In the data rows, the value 128 means zero.
Here are some points, each followed by its number:
[120, 130, 127, 116, 138, 190, 125, 202, 200, 149, 101, 129, 133, 177, 125, 144, 118, 106, 129, 99, 116, 185, 129, 145, 125, 170, 132, 111] 0
[164, 108, 139, 119, 111, 104, 110, 134, 137, 115, 145, 152, 108, 130, 112, 156, 176, 145, 155, 109, 100, 146, 132, 144, 127, 122, 115, 108] 1
[145, 152, 163, 128, 116, 136, 146, 136, 168, 140, 105, 106, 116, 125, 116, 100, 98, 111, 125, 128, 134, 132, 153, 107, 118, 162, 107, 113] 2
[150, 111, 137, 108, 146, 132, 108, 222, 204, 133, 110, 168, 107, 181, 105, 215, 195, 109, 134, 102, 110, 171, 124, 179, 125, 159, 109, 115] 3
[117, 152, 113, 115, 133, 161, 147, 96, 102, 125, 110, 102, 155, 94, 143, 93, 87, 115, 113, 103, 138, 110, 122, 118, 114, 121, 142, 156] 4
[165, 118, 120, 139, 109, 105, 106, 116, 93, 142, 136, 115, 120, 90, 139, 120, 102, 114, 112, 127, 173, 104, 128, 131, 130, 103, 107, 138] 5
[104, 152, 163, 151, 109, 104, 145, 91, 94, 121, 154, 105, 132, 96, 116, 89, 96, 169, 110, 194, 105, 100, 137, 110, 112, 107, 144, 109] 6
[116, 110, 130, 127, 137, 109, 131, 86, 91, 132, 143, 142, 135, 140, 133, 108, 132, 129, 114, 110, 102, 132, 137, 108, 144, 118, 139, 115] 7
[149, 107, 107, 110, 147, 114, 109, 255, 202, 112, 107, 197, 107, 171, 137, 255, 255, 108, 215, 102, 108, 197, 105, 233, 135, 120, 106, 144] 8
[189, 113, 131, 110, 110, 130, 108, 191, 171, 126, 118, 149, 112, 95, 105, 168, 207, 126, 208, 105, 148, 152, 116, 202, 129, 117, 111, 135] 9
New points follow, each followed by the numbers of its five nearest points above by angle, seen from the average point of the numbered points, nearest first.
[139, 137, 158, 105, 122, 146, 126, 137, 170, 134, 106, 117, 153, 136, 114, 103, 95, 110, 106, 109, 132, 136, 148, 106, 126, 176, 108, 103] --> 2 4 0 6 7
[136, 109, 157, 110, 148, 98, 112, 185, 200, 127, 105, 187, 120, 234, 110, 197, 171, 119, 107, 106, 104, 160, 148, 110, 117, 180, 110, 104] --> 3 0 8 1 2
[129, 108, 109, 103, 129, 148, 108, 137, 151, 113, 115, 127, 121, 120, 126, 131, 176, 119, 188, 99, 133, 130, 117, 164, 142, 102, 142, 146] --> 9 8 4 1 7
[126, 144, 162, 114, 131, 185, 131, 172, 208, 138, 106, 110, 144, 189, 111, 115, 97, 108, 102, 102, 103, 171, 138, 106, 125, 212, 113, 109] --> 0 2 3 4 7
[107, 140, 109, 169, 116, 102, 163, 92, 90, 118, 202, 104, 145, 94, 109, 93, 94, 160, 107, 232, 133, 96, 127, 107, 126, 102, 177, 128] --> 6 7 5 4 2
[104, 134, 150, 168, 110, 107, 111, 85, 87, 118, 154, 118, 105, 108, 108, 88, 92, 181, 103, 204, 105, 97, 153, 106, 122, 117, 130, 110] --> 6 7 5 4 2
[124, 132, 111, 127, 118, 148, 160, 89, 94, 142, 123, 109, 157, 98, 156, 93, 90, 106, 110, 132, 160, 100, 129, 112, 145, 108, 146, 156] --> 4 5 7 6 2
[106, 178, 131, 110, 146, 154, 163, 87, 93, 125, 109, 108, 182, 96, 129, 92, 99, 131, 110, 115, 123, 94, 113, 112, 128, 129, 150, 109] --> 4 6 7 2 5
[155, 110, 142, 127, 123, 99, 109, 117, 113, 136, 121, 139, 107, 152, 116, 157, 130, 130, 107, 116, 106, 163, 142, 121, 121, 155, 112, 126] --> 7 1 5 6 2
[105, 129, 120, 129, 123, 162, 155, 150, 126, 138, 108, 103, 137, 117, 143, 103, 107, 108, 125, 97, 132, 121, 125, 140, 141, 122, 125, 126] --> 4 2 5 7 6
[122, 137, 130, 111, 120, 145, 152, 121, 114, 129, 109, 103, 159, 104, 141, 88, 97, 107, 116, 102, 133, 133, 146, 112, 140, 136, 122, 126] --> 4 2 7 5 6
[106, 171, 105, 113, 124, 193, 166, 120, 98, 128, 107, 106, 148, 123, 169, 91, 95, 114, 131, 104, 130, 128, 112, 143, 139, 123, 158, 158] --> 4 7 6 5 2
[163, 109, 116, 117, 146, 152, 110, 184, 162, 154, 100, 111, 135, 139, 133, 167, 109, 110, 111, 98, 134, 163, 142, 136, 134, 161, 107, 110] --> 0 3 2 8 4
